The rows below come in pairs that one turn or mirror swaps. Which row does each named row swap with?
The rows were stretched afterwards, more along some directions than others.
Q334: [ -9.3   4.8   0.5 -10.3  -4.4   3.5   5.6  -2.0  -8.0   0.5 -26.8   9.5
 -11.0 -11.9   8.0  -0.8   3.1]
Q258: [-33.8 -16.4   0.4   3.0 -21.2  -4.7 -20.0   6.9  -0.2   4.8  -6.1   1.5
 -10.7 -18.2 -11.1  -4.4  15.9]
Q20: [-25.1   2.5   7.2  10.7   7.3   0.5 -10.3   1.7  -4.9  -2.4   1.7   6.5
 -13.8  -5.6   6.0 -12.8 -10.1]
Q638: [-15.8 -21.1   9.2  16.1 -21.6  -8.6 -10.3   6.4  -9.8 -10.6  16.2  17.8
 -11.0  -0.1  17.7 -22.3   2.5]
Q673: [-22.6   9.9   7.1  27.3 -15.1  -2.6 -11.4  13.8   7.6 -10.8   0.4  12.7
 -13.6 -17.9  -3.6  -5.5   8.7]
Q58: [-23.7 -14.2   5.1  26.1 -24.0  -7.2 -19.7   0.0   3.2   7.0  16.1   3.0
  -6.2   3.6  -8.5  -9.7  10.1]
Q684: [-17.7  12.5  -5.0 -14.9   3.4  -0.6 -12.7  -3.0   2.2   9.4  -5.4   5.5
 -13.8  -8.7   0.9  -2.7   5.1]
Q358: [-22.3   7.4  -0.1 -11.9  -2.2   0.7 -17.6   0.2  -2.4  14.6 -11.7  14.9
 -12.2 -12.8   5.1  -0.5   9.4]
Q571: [-21.5   0.4  14.7   7.8   9.7   4.2  -5.7  20.4  -5.6   1.3  -9.4  19.5
   5.6 -15.7  12.0  -8.7   7.6]
Q293: [-33.0   5.1  19.9   4.5  11.2  -2.6   2.7  -1.1 -12.7   8.2   0.1  15.4
  -1.8 -25.3   3.5 -12.9   2.4]
Q4: [-37.0 -28.1   2.8  29.0 -22.9  -7.0 -11.7  12.4  -6.2  12.1  12.6  11.6
  -7.3  -0.7   4.9 -21.6   7.9]
Q484: [-14.5   3.9   5.8  14.8   0.1  -4.7  -7.8  21.0  -2.1  -2.3 -12.5  11.1
 -15.9 -22.8  -5.0  -8.8   7.4]
Q623: [ -1.2  -5.3 -10.9  -3.5   5.0   4.6 -11.2   8.1  -2.1  -9.1 -23.9  15.6
  -1.2 -10.4   8.7  -0.6  -1.4]
Q585: [-26.5  12.1   6.9  -4.5  16.8   3.9  -1.2   1.9  -2.2  11.4 -14.4   3.9
  -3.7 -21.0  -0.1  -5.5  -1.4]
Q240: [ -8.0 -19.5  -3.3  11.7 -22.6  -4.3 -14.3  -9.8  -2.5 -13.1  21.8  17.8
  -9.5   0.8   2.2 -18.7   2.6]
Q663: [-30.0 -18.2   8.4   5.8 -12.2  -6.9 -19.2   2.2   8.0  -0.7  17.0  19.7
  -7.7 -17.8   4.6 -13.0   9.1]
Q417: [  2.0 -20.5   3.9  -6.2  -7.5   4.2  -7.2  11.1 -23.7 -14.6   4.1  21.3
   2.0  -0.3  13.5 -20.2   2.9]
Q534: [-38.9  -3.1  -4.3  26.0 -21.4  -3.3 -24.5  11.9   5.1   4.0  -1.5   3.9
 -12.1  -7.0  -3.4 -11.1   0.8]
Q995: [-25.6 -10.0  -3.3  28.2 -21.5  -4.5 -15.1  16.2  -2.7 -12.0  -1.4   8.7
 -15.6 -15.1   2.5 -17.7  11.0]
Q840: [-23.3  13.7   5.6  -8.6  10.7  11.5  -8.5   2.1  -4.0  13.9 -21.2  13.4
  -7.0 -10.4   5.4  12.6   2.9]
Q8: [-21.5 -33.5  -0.7  25.2 -22.3  -4.5  -9.2  -0.6  -4.2   0.1  19.8  24.7
  -9.4   5.3  12.1 -29.3  15.3]
Q370: [-27.3 -30.4  15.5   8.8  -9.9  -8.2  -4.0  18.2  -2.5  -2.9   5.2  14.0
  -2.3 -13.1   0.7 -17.5   6.3]
Q724: [-26.8  -4.9   1.9   9.9  -7.5  -1.7 -16.1   4.5  -1.4   8.8  -0.4  10.8
   3.4 -22.3  -4.5  -9.3   8.8]
Q588: [ -6.4  -8.3  -4.9   1.2  -4.6  -7.6 -16.4  -0.7   5.8 -11.1  -4.0  13.9
 -12.6 -16.2  -6.7 -19.7   7.0]
Q152: [-15.5   5.1  11.5   3.9  -6.6  -5.7  -4.4   8.4  -9.4   2.5 -22.9   0.8
 -14.5 -19.2  -7.9  -4.3   0.6]
Q526: [-29.8  11.8   9.5   0.4  17.2  13.5  -7.6  13.3 -10.9  13.2 -21.3   3.3
  -2.2 -29.0   3.4   6.8  -3.2]
Q817: [-23.4 -23.0  -0.4  12.4  -9.0  -6.1 -21.3   0.1  -8.6  -6.0  13.2  14.1
 -15.7 -19.5 -11.7 -21.0   1.5]
Q429: [-20.2 -23.0   3.7   1.8  27.7  12.8 -12.8  -0.4 -23.5   3.5 -28.9  28.9
 -14.3 -31.4   7.2 -15.7   1.6]
Q76: [-14.0  -4.9  -9.8 -12.2  -4.8   0.6 -18.2  -9.2  -3.6   8.4 -20.4   7.0
  -8.1  -4.3   5.7  -0.7   1.6]
Q749: [ -2.5 -11.0  -0.2  10.5  20.3   8.2  -6.5   6.3 -13.6   0.5 -22.8  17.5
 -13.2 -15.5   3.7 -21.1   7.7]
Q187: [-19.0 -22.0  11.3  -8.1   3.9  11.0 -20.1  -3.3 -19.5  -3.9  -7.1  15.1
  -3.6 -13.3   3.6 -17.4  -5.2]
Q753: [-10.0 -27.5  11.0  13.0   4.1   4.6  -8.4  13.7 -19.9 -13.4   0.3  26.3
  -7.4 -15.3   5.6 -34.6   4.1]
Q242: [-18.3 -10.9  -7.3  15.7  -0.9   4.4 -14.4   6.3   1.9  -8.8 -17.8  16.8
  -9.1 -24.0   9.5 -24.9   1.5]
Q512: [-30.4  -7.9   9.6  10.4  12.8  -1.8   2.8  -5.8  -5.9   8.9   4.4   6.0
  -4.6 -23.1   9.3  -7.6  -4.8]
Q179: [ -5.0 -39.0  -2.9   8.8 -18.4  -7.1 -12.2   0.3  -7.0 -10.3  -7.4  13.8
 -10.9  -5.7   3.2 -34.2   4.7]
Q453: [  6.8 -15.6  -5.9   3.5 -22.5  -7.8  -5.8   5.4 -10.3 -12.5  11.4  11.5
  -0.8   7.7  11.4 -14.6   1.7]
Q986: [-27.6  23.0   9.7  13.4  -4.4   1.6 -15.0   2.4  -6.3   0.5 -21.7  11.4
 -17.9 -22.3  -3.8  -0.8   0.6]
Q203: [-14.6  -9.7   1.1   4.2 -21.4  -1.2  -5.0   4.8 -10.8  -5.0 -16.3   2.6
 -15.9 -21.0   2.1 -15.9  -2.8]
Q228: [-24.6  -3.2   1.9  36.5 -22.0  -5.8 -10.9  11.1   4.5  -1.1  -1.3   6.0
  -8.5  -6.1   9.3 -20.4  12.7]
Q60: [-24.3 -13.7   7.6   9.8 -23.1 -12.4 -14.2   6.1  -3.8  -2.5 -11.2  10.6
 -15.4 -12.4  -9.6 -14.7  14.2]
Q924: [-33.9 -11.4   5.2  38.7 -15.3  -5.3 -18.8   5.0  -3.7   8.7   9.6  14.2
  -7.0  -9.4   3.9 -25.9   8.9]
Q434: [-22.4 -24.0  10.2  11.2 -36.8  -5.3 -19.0  13.2  -4.5 -11.2   6.7   0.6
 -10.4 -12.3  -7.1 -16.6   0.2]
Q349: [-34.5  -4.0  15.4  21.0  -3.2  -4.2   0.6  14.1  -5.3   5.1  -7.0  14.6
  -5.1 -12.7  19.4 -20.0   1.4]
Q869: [-27.9  -4.1  -1.3   8.8 -14.3  -0.2 -23.1   1.1   9.9   6.7  -4.6   9.7
  -3.7 -13.3 -16.0   3.2  15.3]

Swapped with Q228: Q60
Swapped with Q187: Q20
Swapped with Q417: Q684
Swapped with Q8: Q334
Swapped with Q995: Q258
Swapped with Q817: Q526
Swapped with Q753: Q585

The rows below come in pairs that one turn or mirror swaps. Which row does each named row swap with?
The rows were stretched afterwards, more along some directions than others.
Q826: [-21.7  12.8 -22.4  -3.4  -6.6 -14.1 -20.8  -3.8 -20.8 -15.4 -25.3 -23.3
  14.8  29.2   0.4 -23.4 -29.9  11.3 -23.6  10.9   5.3]
Q138: [-25.8   3.6   4.2  11.1 -11.9 -22.4 -40.1   1.9   4.3 -22.2  -9.3 -13.6
  -2.0  27.5   7.4 -11.3  -1.4   2.3 -25.1  28.6  -6.4]
Q575: [ -2.6   0.9  10.6 -15.5   3.6 -15.5  -1.1   1.1  -5.2   1.2 -19.9  -9.2
 -11.6  44.9  -1.2  16.8 -11.3  -0.3 -21.3  41.1  -9.8]
Q206: [-13.6   3.9 -25.0   8.3  -7.2 -25.0 -18.3  -7.2 -16.3   3.4  -6.8 -14.0
   2.6  28.0  -2.8 -19.3 -32.6  13.5 -21.4   5.4   4.1]
Q50: [  6.5  -6.6  -5.5 -28.2  -3.5 -16.2   5.9  18.7 -16.9  -4.5 -19.3  -1.0
  10.3  28.0 -12.8  11.0  -5.5   3.2   6.5  11.5   3.2]
Q7: [ -0.3  10.3  -7.2  -9.0  15.2 -19.2 -18.0 -12.9  -0.3 -25.7   0.0 -16.2
  16.8  13.1 -14.4 -11.1  10.7  -8.4 -27.4  10.8 -10.3]
Q515: [ -6.2   1.3   1.4  -2.7  10.9  -0.1 -18.6  -4.5   9.8 -19.4  11.4  -1.2
  11.5  19.5  14.5  -5.7   4.8  -6.4 -18.7  17.6  -9.2]
Q669: [ -1.9 -15.8   6.4 -19.7  -7.6 -20.4  -9.7  -3.8  -5.1  -5.2   0.1 -14.3
  -8.0  -6.6 -27.8   9.2  -5.3  -2.7 -21.6   5.4  -7.8]
Q277: [-14.5   8.8   4.8   7.1 -27.1  -2.6  -9.5   0.3  17.2  -0.2  -2.8  -8.2
   3.0  26.5  20.9   8.0 -22.0  -1.1 -14.3 -11.9   6.1]
Q199: [-18.5   4.0 -17.7   3.8 -14.7  -6.4  -7.3 -13.5   7.2   0.5 -21.8   6.8
   1.9  26.8   6.1  12.7 -19.9  -7.8  -8.6  17.8 -12.4]
Q917: [ -3.5  21.5   9.6  -7.4  -0.9 -18.7 -17.7   1.3   9.5 -15.1 -39.3 -19.6
 -19.1  20.9   9.6  11.9  -6.0  -2.1 -28.9   6.4  16.0]
Q90: [ -2.0   9.8 -21.5  -6.4  14.4 -18.1   6.0 -18.8  -6.6  17.6 -11.7  -8.0
  20.9  15.9 -10.6 -21.5  -5.8  -9.5 -21.3   6.8   0.1]
Q491: [  0.2   2.9   0.9   2.3   4.5 -10.9 -27.2  -2.0   4.1 -17.0  12.8  -1.4
  16.1  23.1  -0.5  -8.2   5.6  -8.4 -15.6  14.1 -10.2]
Q115: [ -7.3 -24.4  -6.9 -10.4   5.6   6.7   2.4   7.9  -2.6 -29.8  -3.6   9.2
  12.1  23.6   9.6 -21.3   7.4  -1.6 -18.0  14.0 -11.1]
Q524: [-25.5  20.0  -9.2  -5.5  16.6 -25.4 -18.6  -1.7   1.1 -16.5 -22.9 -27.0
 -10.8  -4.4 -18.3   5.0  10.1   0.2 -35.6  20.1  -6.5]
Q569: [  2.0   9.5   7.8 -19.6   7.3  -5.6  21.4 -21.8 -19.4  -2.3 -19.6   5.1
   4.7  29.7  12.4 -13.9 -21.1  16.0 -23.6  14.4  -2.1]
Q167: [ -0.3   1.6 -14.4   7.3 -11.0   2.3 -27.4  12.0   8.1 -15.0 -11.7  -6.7
  -9.0 -10.8  -7.0   6.4   3.1  -9.2  -3.9  -0.1 -13.5]
Q144: [ -0.3 -10.0  12.8 -21.0  -4.1 -16.4  -1.7  -8.9  -8.2 -21.5 -19.1 -26.0
   6.0  34.5   1.5 -17.5  -2.9 -11.4 -27.1   0.4  -2.9]
Q113: [-26.7   4.3   4.5   7.9  -8.5  -2.1 -27.7  12.5   6.4 -16.5 -10.4  -7.0
 -11.9  23.0  20.9  -5.3   1.3  16.2  -3.0   0.4   8.2]
Q368: [-28.7 -15.6  19.9   4.1  26.0 -21.8  -0.1 -17.1  -5.6  -6.0  -2.3 -13.7
   0.3  18.1  11.2  19.2   3.4  -1.8 -19.0  27.2   1.7]
Q189: [ 11.2  -9.1   7.9 -16.9  -5.3  -9.7  15.0  -5.0 -14.5   0.7 -13.8 -17.0
  10.0  21.0   4.9 -19.8  -3.2  -2.0 -23.4  -5.9  10.3]
Q12: [-13.2  -3.5  -2.0 -24.0   5.0 -25.3  -6.7  11.4  11.3 -15.9   1.1  -4.9
  -1.3  21.5 -21.4  14.8  14.3  -1.5 -27.6  -5.0   5.6]
Q244: [-27.8   6.8   5.9 -15.2 -13.1  -6.9 -19.9  22.3   8.3 -17.8 -28.3 -21.1
  14.0   6.5  -6.6  -3.8   0.5  -9.2 -13.3  -6.6   2.0]
Q126: [-20.2 -18.2  -9.9   0.0  -5.6 -24.0 -11.5  13.6  -5.6   3.9 -19.5  -6.8
  -2.6  26.6  -5.9   4.7  -2.5   9.1 -20.0  11.8  10.2]
Q70: [ -1.5  -8.4  10.3 -28.2   9.3  -7.1   9.4  22.6  -4.1  -7.8   0.1 -14.5
   8.7  35.7  -4.8   9.7 -15.7 -12.4  -5.4   4.5  10.5]
Q31: [-14.2  20.4  -6.4 -20.1   0.0   3.6  -6.3   8.0  -5.4 -24.5 -24.2   1.2
   7.9  34.6  -7.1  -8.7  -2.3  13.4 -44.1  16.4 -11.7]
Q605: [  4.0  -2.3  -4.7   0.3   9.2 -15.6  -2.2 -12.6  -8.7  22.6  -1.9  -2.3
  14.1  11.2  -6.5 -19.9  -1.8 -15.9 -14.8  17.2  -8.1]
Q336: [ -3.1  -9.6  10.7 -12.7   2.0 -12.4   6.3  -4.0  -6.7  -9.2  -6.2  -3.2
 -12.0  50.7  16.1  -2.2 -14.6  12.2 -18.3   4.6 -13.0]
Q677: [ -2.9   2.7 -15.0 -16.9   6.6  -3.7 -24.1  -1.2   1.3 -27.0   7.3   2.3
   9.3  15.9  -2.0  -7.8   7.8   3.3 -15.0  11.8 -13.4]
Q709: [  4.0 -10.6  11.4 -32.4  10.2 -22.7  11.6  -6.0   7.4  -2.0  -3.4  -1.1
   2.2  22.5   1.8  19.9 -22.2   0.3 -11.3   4.8   1.0]
Q461: [ -6.3  15.7  -6.4   6.6   6.1 -19.1  -3.8 -13.7 -11.8  21.5   4.1  -4.7
  10.1   5.7  -7.9 -12.5  -5.7 -17.4  -8.0   9.9  -6.5]
Q17: [  5.1 -14.2  11.2 -19.2  -3.6 -15.9  20.8  -4.5 -12.9  -0.6 -12.0 -18.5
  12.5  36.7   5.8  -9.7  -9.9 -12.7 -14.5   1.4   3.5]
Q164: [-10.2   0.2   0.2  -4.8  11.2 -10.4  -3.1  -9.5 -14.4  11.8  -5.4  -5.1
  17.3   5.3  -8.2 -17.2  -0.8 -16.0  -3.1  23.7  -0.5]
Q197: [ -8.7  -0.6 -17.6   1.9  13.7  -7.4  -1.4 -21.5  -4.9  17.5  -9.3  -9.9
  13.5   3.6 -12.2 -10.3   0.0 -18.7 -30.9  18.7   1.0]
Q874: [-39.5  -7.8  18.5 -25.0   5.1 -14.9  -5.7  -9.0   4.5 -24.1 -18.2 -15.3
  -2.4  12.7  12.0  -0.1   4.4   0.2 -25.3   7.3  15.2]
Q160: [-21.6 -12.2 -22.5 -18.2   3.5 -14.7  -6.0   9.4 -10.0 -14.0 -17.0  -4.8
   1.9  52.3 -15.4  -3.8 -22.8   1.8 -18.4   1.7  -5.9]
Q733: [ -9.9   0.5  -0.5 -25.7   5.0 -28.1   5.2  -1.2   5.4 -13.7   8.1  -0.4
   5.3  40.1 -24.7  13.0   5.3  -2.5 -33.2   2.2  -6.9]
Q642: [-11.7  16.1 -16.3  -9.1  18.5 -11.6   4.8 -21.2 -15.8  12.2 -15.0  -6.9
  21.6   8.5 -13.9  -9.0  -3.8 -13.5 -18.7  16.8  -5.9]
Q442: [-15.2  -5.4  -0.8  -1.1 -10.5 -14.8 -18.8  14.7  -8.6 -22.7   8.6   0.6
 -11.2  29.9  16.6 -22.9   6.0  17.1 -11.5  12.0  -2.2]
Q892: [ -7.5   8.1  -6.0  -2.1  -9.9 -10.3  -8.8 -16.3  -2.8 -29.8  15.7  -4.6
   7.9   5.9   3.4 -10.6  -4.5   3.5 -27.3   6.0 -17.2]
Q454: [-10.8  32.7 -10.6   0.0  11.5 -31.0 -18.1  -8.1   6.9  -0.5 -15.0 -22.2
 -15.5   0.5  -7.9   4.4  -8.6   1.4 -37.1   6.6  -1.6]
Q292: [ 10.2  -0.2  -0.6  13.1   2.7 -16.7 -10.7  13.5  -9.4  30.9   4.0  -7.0
  -5.5  19.0   2.0   5.7 -13.1  -6.2   1.0   9.2  -2.2]
Q639: [ -6.4   4.9   8.7  -8.5   8.4  -6.8  17.6   2.7 -12.8   8.3 -20.2   9.1
  13.5  26.8  -4.8  20.6   5.4 -20.5  -3.5  25.8  -7.1]
Q141: [ -3.7  21.7  -8.2  -6.1   0.6  -9.5   0.0 -14.1  -1.8  13.5 -15.2  -3.1
  10.7  14.3   6.5 -15.7  -4.4 -12.7  -8.9  17.1  -5.3]
Q889: [-20.2  11.6 -15.7   2.1   3.0  -9.0  -1.4  -6.0 -13.1  -7.0 -24.8 -19.4
  13.4  33.9  17.0 -12.7 -27.2  10.1 -12.4  13.9  11.8]
Q148: [ -1.7   4.8  -9.7 -24.8   9.4 -27.0  -2.5   7.8  12.3   3.5  -1.9   1.7
  -2.3  37.4 -21.2  15.2  -4.0   0.9 -22.7  -8.9  14.0]
Q195: [-17.5   9.2  -3.1 -10.7  -7.8 -15.0  -0.2   8.1  20.3 -14.5 -17.8  -3.6
  -6.1  26.0  13.7   5.2  12.5  -3.6 -22.7   1.4 -17.4]
Q640: [  1.7  -0.3  16.8  13.6  -5.3 -28.3  -5.4  17.2   1.4  -2.9  -3.1 -23.2
  -6.4  30.0  -0.3  14.2  -1.8 -17.1  -8.3   9.1 -10.9]
Q127: [ -7.4  -2.3  -2.8   9.7  11.7 -10.0 -18.8 -16.8  -0.5 -24.6  19.9 -14.5
  16.1   6.0  -7.1 -14.3   2.2 -17.5 -11.0   5.8  -3.9]
Q909: [  1.6  14.2   5.9  -6.2  -8.1 -14.2   3.6  15.8 -17.8  15.6 -12.5  -0.8
  -7.3  48.9  12.2  14.1  -3.2  -0.9 -14.7  33.3  -5.7]
Q983: [ -4.1  16.2 -21.7  -3.0 -11.4  -5.3   8.3  -5.6 -18.2  22.6 -11.9  -3.5
  13.1  -3.1 -10.1 -10.2 -10.5  -2.5 -23.2   7.4  -1.9]
Q488: [ -0.6   0.3 -11.9  -3.9  -0.1  -4.2 -27.1  -5.5  -3.5 -23.6   5.9  -5.8
  12.5  18.2   4.8 -21.7  -2.4   0.6 -31.8  19.3  -5.2]
Q849: [-18.6  -6.4   3.3  12.5   9.7  -9.8  -8.6  24.9  -7.9  -3.0 -12.8 -29.7
  15.3  16.4  -9.6 -17.1  -2.2 -13.9 -13.3  23.3  10.8]
Q308: [-10.7  17.8   4.9 -15.2  -8.5 -14.7 -17.6  19.6   0.4  -9.0 -35.5  -7.4
  -9.7  42.7  -7.1   7.1  -3.5  13.3 -28.7  20.1  12.8]
Q214: [ -7.9  30.9  -4.6  14.4  -5.8 -29.3 -31.9   0.4   2.0  -3.1 -15.7 -29.9
 -14.2   6.9  -7.7   3.3  -5.3  -3.0 -38.6  10.7  -5.5]
Q700: [ -4.6  12.1 -14.2  -6.7  13.6  -5.5 -16.6 -13.6   3.2 -30.0  -1.9 -10.9
  16.4   8.4   1.8 -27.3   0.5  -1.9 -29.7  12.3  -4.0]

Swapped with Q849: Q368
Swapped with Q733: Q189
Swapped with Q491: Q605
Swapped with Q50: Q195
Swapped with Q889: Q524
Swapped with Q917: Q160
Swapped with Q17: Q12
Swapped with Q197: Q127
Swapped with Q700: Q642
Swapped with Q442: Q909

